128 stands for zero in the data rows.
Some points, each followed by its number:
[129 120 148 128 127 132 113 199 189 136 126 129 148  79 145  95 153 117
  62 104 136 131  93 120 161 171 200 133 146 150] 0
[156 124 110 136 105 136  91 108 106 118 122 127 117 155 108 117 150 157
 145 114 106 101 127 121 108 134 104 111 115 113] 1
[ 41 149 151 161 130  47 136  97 106 189 138  55 121  88 141 119  96 107
  95 100 153 175 151 157 139 131 134 130 139  66] 2
[123 129 131  93  98  98 151 114 107 101 101 119 134 171 120 111 110 166
 142 159  86  86 149 123  85 136 114 117  89 119] 3
[138 131 142 140  81 176  81 167 143 125 123 157  93 163 118 189 131 110
 187 130 127 114 108 127 119 126 144  51 109 137] 4
[120 132 145 151  84 133  99 103 140 164 110 100  81  40  93  68 104  57
  25  44 137 182 114 139  86 103 112 109 144 130] 5
[140 124  74  99 154 132 159 144 116 106 179 114 146 112  79 121 147 118
 116 115 101 106 106 130 158 145  56 156  96  92] 6
[136 121 143 131 124 141 116 175 167 134 136 147 161  95 143 108 146 124
  82 111 130 134  86 127 164 159 171 131 150 144] 7
[ 62 176 150 147 110 126  88 138 171 158 103  61  91 142 110 188  80 100
 177 155 212 176  81 110  98  92 129 128 147 137] 8
[182 139  82 108 169 161 174 170 163 111 126 159 203 154  99 124 189 155
 103 149 132 146 142 110 111 136 105 201  83 184] 9
[152 143 129 123 148 157 162 155 170 119 127 149 159 121 114 145 153 124
 143 122 141 119 159 128 134 121 141 155 132 157] 10
[156  85 132 142  81 153  53 161 131 104 111 152 113 176 117 137 155 103
 183 134  88  83  81 116  88  83 119  89 100 127] 11
[107 112 170 118 173 171 172 128 179 133  97 161 108 146 169  80 107 145
 112 142 114 124 145 117  99  89 169 131 142 154] 12
[ 42 145 131 131 140  46 149 101  91 129 116  35 109 133  95 158  85 157
 124 152 121 133 145 136 131 158  83 144  67  37] 13
[108 150 135 155 138 145 114 104 120 143 137 126 112 133 110 161 116 126
 156 110 163 161 116 141 108 114 108 115 124 110] 14
[ 71 123 113 127 149  69 118 125 108 149 104  50 160  68 130  87  99  95
  70  78 170 148 164 114  87 100 108 156 102 119] 15
[141  84  67 110 105 131 147 127 122  84 137 123  67 147 124 111  92 113
 135 128  72  76 166 112 156 110 130 105 128 159] 16
[135  74 111  88  93 101 126  99 113  61  65 134 140 167  93 100 119 183
 129 174  36  44 122 119  58 131 104 138  51 122] 17
[124 117  62 130 152 120 124 133 129 168  85 133 169  78  72  52 146 100
  62  70 128 150 144 133 111 118 126 151  76 138] 18
[144 109 195 107 128 182 113 133 135 116 137 153 127 134 194 108 133 150
 147 154  99  82 125 128 133 129 153 104 162 145] 19
[135  67  83 108 192  81 180  82  65 127 116 115 182  54 126  20 162 118
  59  82 101  95 195 119 147 129 122 201 130  68] 20
[ 49 164  85 145 174  29 154  41  55 183 139  22 143 108  63 133  96 146
 127 129 164 176 132 146 162 167  44 170  90  28] 21
[138 147 173 148 140 102 119 113 119 164 131 108 131  56 140  78 132 100
  34  74 144 166 127 135 130 148 138 149 178 116] 22
[ 90 172 138 158 112 121  79 109 150 164 107  88  92 161 114 175 113 103
 171 153 196 182  83 121  93  94 104 121 158 124] 23
[137  66 103  98 152 110 173 100  82 110 137 124 159  82 151  39 135  98
  74  77 100  81 172 100 136 125 148 178 156 113] 24
[137 115 153 131 123 148 134 155 144 140 131 153 135 107 155 124 128 110
 117 131 142 149 129 127 116 109 137 115 139 164] 25
[138 116 139 131 113 128  98 165 156 131 134 131 155 129 132 138 151 116
 111 142 133 150 103 126 125 124 135 144 119 159] 26
[ 85 143 146 108 146  72 125  73  71  95 100 101 152 156 119 157 106 155
 155 160 113  97  99 128 115 146 106 182  99  67] 27
[118  80 123 115 142 106 126  59  94  96 100 154 169 132 111 108 143 158
 109 162  54  81  97 146 133 164  94 177  95  94] 28
[129 142 120 124 128 132 117 166 161 144 122 136 157 149 108 139 150 141
 129 162 139 156 105 129 127 142 140 143 103 157] 29
[130  88  68  95  92 139 121 129 110  87 154 113  71 152 131 113  91 140
 113 157  79  80 149 122 178 153 121  98 146 150] 30
[137  97 117  88  97  97 134 114  98  70  85 126 130 183 102 105 123 181
 144 182  52  53 142 117  78 149 111 130  65 112] 31
[123 110 132 145 137 143 148 136 143 142 125 136 114 128 118 122 116 148
 131 134 126 137 140 135 139 137 155 117 120 144] 32
[136  79  91 108 191 118 190  93  86 131 124 139 174  69 142  37 152 107
  64  74 110  92 181 119 139 127 134 201 141 114] 33
[180 133 200 115 159 168 125 175 188 113 151 170 204  78 169 140 205  71
 114  86 130 117 113 140 125 103 187 161 184 173] 34
[ 68 150 136 106 139  60 151  99  79 102 109  47 133 134 105 151  83 139
 136 137 115 104 127 126 107 147  99 180  80  60] 35
[ 97 157 147 138 133 122 110 125 129 125 144 108  89 182 112 201 107 170
 190 181 165 151 120 130 137 157 121 117 126  92] 36
[131 113 142 136 138 165 115 129 165 156 106 177 104 121 141  75 139 108
  83  98 117 144 121 120  90  84 148 102 128 148] 37
[143 142 131 124 137 131 159 149 154 114 143 116 149 104 125 145 140 117
 155 110 136 116 151 134 147 127 139 134 142 136] 38
[ 51 151 123 126 118  28 118 113 108 127 111  43 107 142  83 163  81 133
 135 125 132 142 113 138 104 132 103 129  77  51] 39
[ 81 112  88 135 146  72 126 113  96 171 107  63 164  84 111  56 121 143
  57 111 151 173 174 125 133 150 100 147  94 100] 40
[149 186 124 172  96 123  81 108  98 168 134 120 143 169 127 183 150 147
 186 136 179 187  77 139 106 108 110 114 114 118] 41
[ 66 158 151 123 146  42 146  97  67 124 135  42 141 128 119 162 104 153
 140 163 137 131 131 129 143 172  86 169 103  35] 42
[ 38 164 134 148 136  43 138  80  95 177 132  61 118 116 131 131  94 134
 124 118 158 177 152 143 146 142 112 130 133  64] 43
[145 114 118 115  85 146  89 104 110 100 151 138  84 111 119  97 118 134
 119  88  89  75 122 120 139 132 113  69 133 124] 44
[115 180 129 145  80  75  74  98  47 119 146  73 145 156 196 228 143 143
 190 169 184 165 104 134 155 127 133 102 168  68] 45
[150 114 205  97 119 177 110 164 172 114 133 167 128 145 188 121 126 149
 164 149  91  71 116 126 129 120 183  95 162 163] 46
[ 53 154 114 139 151  32 132  64  68 165 163  28 121 125 111 147 105 131
 137 124 145 155 141 134 166 154  84 152 137  42] 47
[ 99 134 129 135 145 107 152 139 135 121 138 104 129  91 139 133 110  96
 119  97 134 118 163 130 139 118 144 137 141 135] 48
[160 119 206 118 108 170 121 151 155 134 155 170 119 118 202 125 129 131
 141 111 106  97 114 130 138 104 170  94 154 154] 49
[ 52 166 112 143 126  34 119  58  69 162 124  35 124 127 103 158  98 136
 133 126 145 171 129 151 147 143  92 137 115  42] 50
[116  99  93  94 148 106 175 151 113 105 156 109  79 139 161  91  90 123
 112 127  89 105 193 119 164 114 141 132 155 142] 51
[175 177 113 163 108 149  89 106 102 140 128 130 150 183 120 181 166 153
 202 141 158 147 109 139 106 121  99 125 117 136] 52
[108 104 116 108 158  60 177 123  76 141 148  60 114  96 146  62  82 115
  66  87 114 135 183 129 161 127 162 163 156  89] 53
[137 121  97 104 133 155 158 118 121 107 166 140  99 151 119 146 126 145
 132 168 121 135 149 113 167 148  87  93 148 135] 54
[114 104 127 173 144 124 148 151 151 148 125 146  88 147 132 117 116 164
 115 149 127 151 146 140 168 179 180 114 137 149] 55
[150 137 146 151  91 180  88 183 153 138 117 156  86 186 111 200 140 130
 211 145 127 121 117 142 125 115 152  55  91 139] 56
[139  90 126  80 109  93 150 104  96  63  81 125 145 180 109  99 125 197
 134 191  52  50 145 115  85 146 111 144  64 103] 57
[121 157 164 136  53 104  58 111  88 111 166 110 116 140 217 217 122 139
 192 149 150 125  87 140 162 127 156  74 195 102] 58
[157 119 115 133 150 133 141 111  98 118 176 153 134 150 145 124 146 177
 137 171 138 130 131 122 173 167 106 123 154 121] 59
[108 129  74 134 157  98 115 128 126 170  94 110 175  93  85  61 161 125
  66  91 140 160 139 134 116 127 121 161  81 111] 60
[106 122 136 155 144 130 152 154 163 146 120 148  89 133 139 135 100 150
 118 137 130 143 136 129 167 165 179 106 130 147] 61
[ 88 140 134  94 154  77 136  71  74  88 108  97 151 161 123 156 100 153
 167 164 111  77  93 112  94 144  98 187  96  75] 62
[120 153 118 135 108  90 162  96  94 132 169 104 126 113 141 155 103 118
 125 104 145 142 203 131 160 154 107 119 160 111] 63
[141  56 125  98 123 106 134  54  88  76  65 145 149 153 107  57 114 191
  91 171  13  43 116 149  74 152 100 191  73 113] 64
[131 136 224 112 145 150 118 173 166 118 119 132 175 103 206 156 154  71
 132 111 121 108 114 134  93  80 203 158 169 158] 65
[112 168 191 111  88 122  98 103 109 110 120 140 120 147 204 182 110 113
 188 130 142 101 114 127  92  71 167  81 171 105] 66
[113 161  94 139 127  80 136  96  90 124 151 102 130  77 124 155  99  85
 131  74 165 132 171 130 148 118 111 125 151 123] 67
[124 138 123 136 144 161 138 143 138 125 139 132 131 141 124 153 131 136
 130 125 137 139 124 127 129 158 138 149 129 148] 68
[123 108 118 113 145  73 161 149  82 131 163  92 124  83 162  62 108 120
  79  77 114 130 172 125 187 130 180 160 164  97] 69
[132 114 166 114 132 141 154 167 147 120 144 146 120 110 172 134 103 109
 118 133 132 133 142 127 132 107 154 109 156 172] 70
[134 132 106 111 128 110 116 156 133 119 126 123 159 143 111 134 169 132
 113 154 142 147 117 113 118 120 118 162  89 127] 71
[112 140 158 142  74 127  73 106 116 128  89 116  82 190 149 171  94  85
 197 156 145 130  85 119  67  54 126  83 152 117] 72
[135  62 120  87 135 106 139  53  88  81  74 148 164 159 108  52 118 198
  83 172  21  53 112 141  81 160  96 197  75 101] 73
[ 97  95 137  95 153  87 169 171 107 111 174  86 100 135 186  75  90 141
 111 123  89 107 181 121 173 129 180 160 170 106] 74
[184  91 130 147  98 158 108 137 129 121 110 150 135 155 105 145 163  85
 190 134 124 109 124 112  72  54 108 120 130 133] 75
[ 93 119 132 148 136 142 167 152 162 143 139 124  84 128 127 126  76 145
 132 145 127 141 138 145 161 162 170 109 134 159] 76
[132  84  68 107 130 139 175 150 129  98 148 124  74 130 131  97  84 117
 101 120  76  93 195 111 171 128 140 125 136 173] 77
[123 172 163 124  57  90  56 109  90 113 151 105 129 158 202 210 139 149
 201 160 154 122  80 134 158 132 164  85 172  74] 78
[132 106  80  97 149  88 136 140 110 131  96 115 177  54 115  57 172  75
  77  53 118  94 167 120 138 105 156 166 115  95] 79
[168 120 101 143  99 172 101 148 130 109 144 176 103 177 100 193 161 131
 215 164 116 110 132 145 139 114 101  78 103 145] 80
[ 95 104 166 135 163 162 180 134 179 157  97 147 111 132 158  75  83 168
  97 153 122 138 152 121 119 132 164 122 140 161] 81
[ 59 167 121 145 140  18 137  73  88 159 131  38 141 122  68 156 104 142
 123 120 156 168 109 141 135 152  89 152  82  21] 82
[ 86 118 113 125 147  84 118 136 117 150 111  60 168  78 124  83 121 119
  59  91 167 159 159 115 110 133 115 166 105 123] 83
[155 127 101 127 140 145 152 136 125 120 149 144 105 153 120 142 127 140
 138 164 123 145 150 122 162 141 105  93 145 132] 84
[109 103 119 113 157  80 188 117  82 134 161  87  94  86 154  71  64 117
  71  92 122 137 211 135 159 127 162 152 169 114] 85
[133  75 116 101 149 106 167 101  87 124 143 116 160  84 155  44 135  84
  72  75 102  88 171 105 140 125 149 173 175 121] 86
[136 122  86 157 119 154 136 136 155 123 131 157 119  74 103 132 137 117
  80  96 148 135 125 126 192 187 128 112 131 156] 87
[128 142 110 143 153 149 157 140 131 136 126 133 139 133 110 148 126 133
 131 126 139 148 128 126 130 139 116 143 105 139] 88
[133 146  74 107 149 139 160 147 127 116 187 118 144 115  86 137 155 125
 128 119 117 120 107 135 177 154  53 158 101  95] 89
[111 145 134 126 129 127 146 138 142 129 100 118 121 113 115 152 117 115
 136 129 150 131 158 121 115 122 147 118 114 144] 90
[167 102 111 140 104 165  89 147 124 126 106 165 121 173  90 139 177 121
 168 153 124 109 117 109  94 117  88 104  81 127] 91
[ 91 140 135 150 118 145  95 148 163 129 143 116  83 172 112 189 103 166
 181 170 160 152  94 139 143 159 129 113 134 126] 92
[127 133 118 125 138 155 142 136 127 130 126 135 118 142 121 137 118 143
 119 132 139 143 128 125 121 145 124 126 107 143] 93
[163 153  99 147 130 143 101 118 128 127 118 124 160 155  98 142 173 151
 170 119 135 125 133 118 118 125 102 148 103 147] 94
[103 109 121 103 147  72 160 133  96 133 147  81 122 101 144  62  89 120
  80  97 110 128 155 121 169 142 169 162 150  90] 95
[114 125 131 137 150 188 154 135 171 159  98 157  95 148 141 105  90 157
 116 155 134 153 134 123 129 129 148 108 127 184] 96
[ 84 152 136 144 129 147 151 144 163 177 114 111  88 149 145 122  77 163
 114 144 162 177 142 117 150 142 149  85 130 149] 97
[154  78 147 145  69 145  39 170 148 108 117 141 118 179 117 135 161 113
 192 140  91  87  76 118  89  84 126  88 106 125] 98
[146 103  89 145 123 152 145 160 179 115 143 168 109  76 103 113 127 138
  76 110 127 119 150 128 205 199 147 119 125 166] 99
[164 112 162 144  64 157  74 136 142 106  63 154 106 148 116 161 145  59
 178 125 136 116 112 111  22  20 129  97 107 126] 100
[153  79 127 177 154 168 183 168 179 140 132 186 104 110 124 100 119 145
  79 133 107 138 171 150 178 188 173 122 132 171] 101
[118 142  98 135 124 149 107 140 165 113 114 146 104  84  91 125 118 123
  73 102 159 145  83 123 161 172 132 118 126 141] 102
[146 130 116 115 118 151 149 133 140 120 185 131  92 139 118 142 118 131
 128 155 125 143 132 120 169 161  99 106 160 138] 103
[163  80  82 155 147 185 156 149 179 123 142 187 122 109  91 108 137 156
  88 143 108 120 139 130 212 212 138 136 121 199] 104
[165 179  97 169  94 131  81 100  98 162 131 148 147 177 102 179 160 166
 187 149 179 178  75 139 122 123  83 105  98 113] 105
[145 125 176 147  46 126  60 114 115 118  85 125  90 152 137 166 132  55
 192 125 139 122  99 117  33  20 127  86 143 103] 106
[170 175 117 156 126 146 110 120 122 145 136 128 159 186 124 170 176 170
 194 146 155 146 128 139 115 134 103 142 128 145] 107
[130 152 159 167 119  90  97 116 102 170 116 103 109 103 123 123 104 124
  89 106 168 192  98 137 104 134 147 109 138 121] 108
[175 160  78  96 146 161 135 157 153 106 126 154 188 163  93 140 181 161
 114 167 148 142 123 105 122 154  95 178  78 181] 109
[163  90 127 107 128 113 126  60  84  77  73 157 180 181 112 100 147 207
 131 193  56  65 101 136  59 161  95 188  74 118] 110
[159 113 133 133 126 150 157 154 123 120 191 153 116 143 158 143 121 162
 131 166 133 141 132 115 181 167 119  91 151 142] 111
[135 100 150 143 151 175 132 153 177 153 103 187 120 129 166  69 136 105
  82 103 107 145 143 122  98  95 166 119 149 186] 112
[127 132 147 130 120 141  98 189 193 136 118 128 132  71 120 105 147 116
  63 104 148 142  84 121 163 173 198 129 146 153] 113
[120  86  68  94 118 115 142 115  99  78 145 101  67 132 130 108  82 134
 116 125  82  79 167 111 176 133 114 108 139 130] 114
[181 122 107 109 139 152 146 162 143 106 146 159 156 126  73 126 192 130
 122 120  95 106 115 129 132 146  88 164  82 114] 115
[132 100 143 185 128 139 148 156 159 166 144 160  85 130 136 106 105 169
 116 149 122 161 133 152 181 192 181 105 143 157] 116
[167 106  94 109 134 171 134 132 131  94 177 162 113 142 102 157 143 136
 138 170 118 112  91 112 177 163  87 130 139 142] 117
[149 127 205 130 103 164 120 150 150 146 139 164  98 125 204 121 104 109
 143 107 106 123 121 141 120  80 184  80 160 154] 118
[124  84 170 115 143 175 138 129 181 133  96 179  98 115 158  52 121 118
  86  99  86 108 130 114  86  77 160 114 140 164] 119
[ 79 156 136 152 145 150 114 143 168 159  88  83  90 121  91 140  91 106
 142 118 188 156 102 128  83 104 134 136 111 148] 120
[ 79 130 129 161 128 129  97 135 158 138 147 115  92 170 113 166 116 163
 171 164 141 147 100 141 154 155 123 112 132 113] 121
[ 87 176 125 144 158 138 121 148 163 155  95  86 114 128  78 168 101 100
 166 111 191 159 110 127  84  98 130 151 112 151] 122
[ 59 171 130 145 120 122  85 140 155 151  99  57  91 144 100 179  73 117
 175 164 218 179  75 109 105 100 128 141 136 140] 123
[102 105 171 126 176 165 177 140 186 145  79 158 115 132 149  71  98 149
  96 141 111 132 148 128  91  99 175 133 122 165] 124
[102 151 155 157  84 127  84  90 116 149 101 115  76 182 141 172  86  84
 192 162 170 152 101 120  77  67 106  89 166 113] 125
[167 135 102 139 104 151 102 112 122 117 115 140 123 143  99 122 153 149
 151  95 109  95 130 125 103 114 109 111 100 141] 126
[ 67 149 122  97 138  68 138  72  62  97 104  73 123 151 108 164  83 143
 153 153 120  89 107 116 111 154  99 155 100  57] 127
[125  92 105 121 157 108 150  41  86 115  75 157 176 139  88  92 120 156
  99 157  50  78 122 151  98 156  73 205  77 103] 128
[ 97 129 147 139 146 123 154 148 167 132 130 144 102 142 137 133 108 167
 127 148 140 142 139 128 174 173 185 104 135 136] 129
[145  73 118 100 129  99 131  55  80  89  61 145 169 139 101  72 130 169
  79 158  29  62 113 148  72 149  90 195  65  99] 130
[178 135 157 119 156 131 150 153 148 123 148 148 193 101 137 147 174  92
 149 102 129 108 120 130 137 117 156 166 155 156] 131
[136 111 171 134 141 170 142 156 182 153 115 181 121 118 192  66 138 102
  75 102 110 148 148 128 112  96 192 118 171 174] 132
[167 156 186 133 118 160 118 108 126 151 150 178 141 123 193 139 147  76
 158  74 130 122 138 141  87  56 141  95 177 132] 133
[171 112 102 133  96 152  97 146 118 112 102 155 105 174  93 154 162 138
 203 171 105  86 132 131 106  99  91  78  78 127] 134
[119 157 184 119  89 127  84 112 121 126 128 142 136 153 195 170 129 107
 183 128 143 121 109 131 103  80 155  80 168 107] 135
[125 180 117 150 135  75 127  94  68 144 110  97 127 150 115 162 109 162
 159 139 173 161  97 139 105 127 116 104  95  93] 136
[123 118 220 107 106 138 112 166 164 114 138 117 141 133 207 140 111 107
 158 141 111 101  99 129 113  97 200 119 179 156] 137
[154 148 141 128 148 134 146 146 160 121 152 143 178 114 119 152 152 106
 158 110 128 122 136 147 139 129 145 159 158 164] 138
[143  77  99  96 177 122 181  81  75 112 139 142 171  72 147  43 156 102
  67  69 104  82 169 106 140 130 135 202 155 110] 139
Which three points above are nearest to each new point by angle? Their numbers follow each, nearest first.
[127 166 114 152 145  74 135  99  84 154 109  98 150 140 102 138 139 161
 138 126 165 167  97 140 114 148 121 141 100  86] 136 82 21
[136 153 139 161 123  93 114 117 112 155 119 102 126 104 104 143 122 125
  99 103 166 178 120 138 102 139 138 130 113 126] 108 2 136
[163 112  90 137  93 154  77 131 104 118 123 158  92 179  95 159 155 140
 202 171 110  95 127 137 122 102  83  63  92 119] 134 80 91
[112 151 137 136  94 129  99 101 136 168  86 106  84  52 105  80 103  55
  22  47 146 189 121 134  79  96 109 111 135 124] 5 22 108
[107 128  74 129 159  93 109 138 129 161 100 107 177  90  88  59 152 129
  64  98 137 159 142 127 129 128 125 172  91 120] 60 18 40
[165 111 111 136  98 139  87 161 119 114 114 145 111 168  97 148 159 145
 197 169 133  95 111 114 110 108  90  75  82 115] 134 91 80
[118 152 120 135 132 164 120 155 161 123 109 143 109  88 115 140 118 102
  83 114 168 153  90 124 153 159 148 127 150 150] 102 113 87
[134 127 207 104 118 157 114 175 170 102 127 143 140 125 196 139 120 106
 156 137 109 102 107 130 118 108 199 125 166 173] 137 46 65
[116 156  99 153 107 152  91 139 165 128 129 144  96  96  90 151 119 113
  98 115 177 157  74 128 172 183 132 101 140 146] 102 87 113
[121 153 153 143 109 124 103 109 138 164 132  97  88  43 111  80 102  80
  38  53 148 174 132 148 116 130 119 117 162 130] 5 22 108
[127 162 121 151 114  90  94  83  57 127 143 109 180 132 196 199 170 149
 179 155 182 165 105 146 151 120 112 124 164  74] 45 78 58
[110 142 137 102 113  92 156 106  88 111 110 104 135 171 137 120 105 171
 145 153  91 101 162 134  92 148 110 121 116  99] 3 57 31
[140 149 220 128 144 147 118 169 165 129 133 145 180 101 209 164 161  73
 134 107 145 127 109 143 102  94 183 161 182 157] 65 34 137
[141 107 113 124 140 128 137 115 112 107 141 149 132 141 123 119 130 160
 136 152 118 102 131 115 144 150 107 116 116 131] 59 117 54
[123 163 130 120  65 140  78  92 139 156 101 124  52  52 116  90  91  29
  39  36 144 177 111 121  90  75 123  81 160 144] 5 22 37
[112 107 106 108 130 149 142 140 136  92 131 114  85 151 107 133  94 160
 117 151 102 104 156 127 147 157 131 122 121 148] 30 114 77
[115 165 129 133  78 136  74  90 136 173  81 118  71  61  91  96  96  49
  49  59 154 189 113 131  81  90 108  95 133 131] 5 108 22
[138 159  86 105 155 140 146 159 146 109 169 112 156 123  75 149 166 120
 136 116 121 118 107 135 160 150  79 173 104 107] 89 6 115
[124 120 121 145 116 106 150 106 106 109 132 118 106 107 118 148  91 127
 127 110 118 114 184 135 124 137 111 100 122 132] 63 67 114
[115 142 143 148 115 126  99 113 127 126 140 120  99 184 109 194 124 163
 197 173 156 141 111 129 121 140 128 110 125 101] 36 92 121
[148 105 128 174 126 153 138 169 179 157 150 173  91 131 120 117 119 179
  99 147 122 163 136 146 201 207 174 104 126 169] 116 55 101
[121 150 160 162  87 103  67 124 111 163 127 109  96  77 143 111 101 106
  76  98 161 183  84 138 117 127 143  95 153 127] 108 5 22
[141 194  90 159 143 108 137  81  65 155 121 117 116 136 104 169 131 138
 167 116 184 173 109 138 104 103  82 117  98  88] 136 14 41
[122  86 130 101 170 105 172 163 116 109 154 111 120 151 180  79 103 130
 117 128  85  96 190 119 153 112 177 180 165 127] 74 51 69
[136 125 116 132  98 123 133  98 106 114 121 136 100 118  99 132  93 108
 141  90 108  94 161 123  98 113  91  81 112 125] 44 126 16
[141 158 139 113 127 158 100 172 182 125 100 159 124  80 128 131 136 114
  80 117 169 150  80 107 158 158 190 120 149 160] 113 0 7
[124 121 166 126 123 148 130 140 128 134 143 156 106 152 178 139 108 122
 161 155 115 130 129 140 121 100 135  99 160 164] 118 49 46
[130 132 104 131  86  93 140  94 100 124 148 119 112 106 124 140  91 120
 110 110 125 126 188 136 145 147  96  89 142 126] 63 67 114
[127 119  97 101 162  91 152 126  99 133 113 124 171  59 134  72 165  85
  84  53 130  94 179 124 124 103 162 172 122  99] 79 33 20
[140 119 117 137 122  91 160 104  97 108 145 114 132  93 121 132 100 120
 105  95 118 117 191 134 142 145 107 112 135 120] 63 67 85
[145 120 118 117  97 135 105 104 113  93 125 143  87 119 106 113 104 121
 129  93  97  80 136 116 106 116 106  80 112 129] 44 126 1
[118 173 114 124 129  92 177 103 107 114 158  97 138 108 135 171 101 107
 137  98 168 140 198 119 153 140 114 133 158 132] 63 67 48
[123 127 133 118 121 130 119 161 155 127 144 133 142 138 139 129 137 125
 126 153 135 137 107 121 133 138 130 113 137 158] 26 29 7
[ 82 151 130 129 157 143 138 160 161 169  95 120  94 148 132 123 103 161
 111 155 150 171 158 112 130 145 160  86  81 143] 97 96 61
[164 128 202 119 136 161 114 161 185 124 139 165 182  79 183 131 195  78
 116  97 129 116 106 135 116  92 180 140 185 155] 34 65 131
[112 125 136 129 134 116 165 109 105 126  98 122 149 162 132 131 127 162
 159 163 109 107 164 139  87 138 112 131 106 119] 3 57 31
[120 145 124 145 133 143 108 118 122 140 150 132 118 119 119 151 129 126
 146 109 148 150 122 137 123 117 102 115 133 123] 14 41 105
[173 107  98 139 106 147 101 148 117 120 106 148 112 168  86 154 162 148
 197 168 119  95 137 128 105 105  78  82  68 111] 134 91 80
[112 141 129 123  65 143  75 102 146 145  87 122  45  60  91  76  92  51
  32  60 131 164 104 115  72  87 116  79 136 140] 5 37 108
[173 122 114 141 111 169 112 143 123 107 150 172  99 179 122 194 159 120
 210 151 118 109 147 134 141 110 105  87 116 129] 80 134 56
[129 138 125 112 145 124 126 164 132 125 139 128 160 159 123 150 159 140
 123 161 151 156 119 118 113 136 120 169 105 140] 71 29 109
[ 69 148 103 137 134  30 119  82  94 152 142  43 142 121  60 137 117 137
 120 116 146 155  92 139 144 157  80 146  84  27] 82 21 50
[128 169 131 140  74  83  72 102  59 124 151  83 152 149 184 214 144 144
 176 151 178 164  92 138 155 125 134 109 160  72] 45 78 58
[203 126 184 107 171 192 152 167 203 107 117 194 206 100 157 140 194  74
 123 108 108  97 117 130 112  98 179 173 176 212] 34 131 138
[206 127 109 138 165 171 167 168 155 157 150 200 198 140 103 110 206 154
  99 156 148 178 158 132 126 144 105 192 112 164] 9 109 10
[151 155 175 125 109 146 103 114 118 131 135 166 142 122 182 151 148  94
 165  97 133 120 111 128 101  74 148  92 170 116] 133 135 66
[ 43 154 117 128 116  38 111  60  83 163 133  54 123 123 105 139  93 130
 122 126 146 159 118 144 141 147  90 122 113  61] 50 47 82
[134 197  89 158 137  97 139  90  64 147 124 110 114 157 107 196 129 148
 191 128 189 173 126 139 117 104  87 113  95  85] 136 41 105
[139 127 112 135  78 152 101 109 156 152  67 147  70  98  57  84 106  75
  53  94 142 170  93 111  64  94 125  84 109 146] 5 37 18
[166 155 159 118 102 153 112 114 121 137 131 179 145 124 170 155 146  86
 167  88 131 110 112 131 103  77 139  88 159 123] 133 135 66
[131 119  82 121 157 133 174 138 133 127 201 110 127 123  87 128 134 148
 129 145 119 130 128 126 185 170  42 152 112 107] 89 6 117
[ 57 163  87 152 176  36 147  45  60 183 142  41 153 114  61 138 115 156
 127 123 176 174 125 143 160 173  57 167  88  21] 21 82 47
[176 108 109 127 118 158 142 140 118 118 185 165 101 143 145 129 136 153
 124 158 132 138 119 119 187 157 110  81 158 143] 111 103 84
[ 89 146 106 131 134  96 138 107 109 121 148  98 120  82 118 144  88  86
 129  81 140 113 157 127 147 126 114 116 151 119] 67 48 63
[160 155 155 121 106 151 128 116 124 119 136 169 139 124 176 153 145  87
 164  87 126 111 137 137 108  68 142  94 172 128] 133 135 66
[ 96 149 132 138 144 144 141 173 176 176  89 132 114 145 133 121 117 169
 114 153 153 172 159 127 128 140 172 102  80 156] 97 96 61
[ 80 123  86 135 146  90 134 136 125 173 115  75 145  92 100  71 115 138
  54 106 152 177 164 125 146 155 119 139 103 121] 40 83 60
[156 133  89 109 151 166 149 159 152 103 149 146 136 114  67 132 176 103
 116 104 114 116 125 127 134 124  76 158  88 122] 115 6 89
[186 114 109 129 148 162 153 174 148 115 152 174 169 118  86 113 182 133
 104 131 105 135 113 133 134 149  91 177  87 142] 115 9 109
[103 139 123 114  81 149  89 105 147 141  69 129  39  88  85  94  86  55
  64  83 125 154 118 111  73  85 126  78 126 143] 5 37 120
[133 122 119 146 136 110 125 135 125 141 112 121 155 131 110 136 143 123
 146 122 131 128 143 136 114 127 131 132  94 122] 94 60 71
[185 128  92 112 142 178 127 163 145 107 159 172 164 117  69 125 206 128
 111 106 112 120  93 137 139 144  75 154  91 129] 115 6 109
[125 163 115 140  83  72  69  77  32 129 156  85 169 147 183 210 156 162
 181 167 181 169  95 136 173 140 108  99 157  61] 45 78 58
[133 139 121 126  92 156 106 107 149 142  86 142  80 103  72  90 111  88
  72  95 137 153  96 117  80 107 126  93 122 156] 5 37 102
[142 126 119 113 144 162 156 139 141 109 193 133  99 129 122 156 123 117
 120 153 138 142 126 113 174 152  96 127 159 145] 103 54 117
[130 146 123 146 114  78  96  87  70 129 162  87 182 140 191 177 169 158
 164 167 168 159 118 151 155 135 111 132 174  75] 45 78 58
[114 137  93 148 113 141 101 138 159 121 104 140  97 109  79 150 118 127
  98 121 146 142 101 127 157 182 134 101 117 144] 102 87 99
[116 147 127 125 130 134 113 167 164 129 136 130 158 137 122 142 149 135
 136 144 146 148 102 122 127 129 128 129 113 147] 29 26 71
[118 142 107 141 142 145 122 124 136 137 132 129 112 141 101 144 128 124
 151 129 155 144 135 134 109 116 102 121 122 133] 14 122 23
[137 185 159 100 128 197 148 131 138 140 154 181 102 175 187 181  99 177
 191 203 163 129 110 124 158 158 124 107 161 192] 111 92 36
[131 154 128 141 142 145 150 145 150 139 139 137 136 132 126 156 132 146
 147 144 159 152 150 140 147 148 138 134 142 154] 68 10 88
[193 147  96 113 153 164 166 171 164 120 137 173 202 145 105 133 194 158
  99 145 147 156 149 119 131 144 104 190  87 181] 9 109 10
[165  73 126  97 127 118 132  73  90  76  85 150 181 186 109  90 150 217
 118 204  35  57 100 143  75 172  89 205  75 115] 110 73 64
[129 107 162 137 124 147 148 167 146 144 142 140 102 114 183 122  94 115
 106 139 134 153 133 139 138 109 159  95 157 172] 70 25 118
[ 94 150 140 140 134 148 142 141 167 166 113 133  96 153 152 120 100 162
 111 152 144 168 140 123 149 162 164  89 134 146] 97 61 129
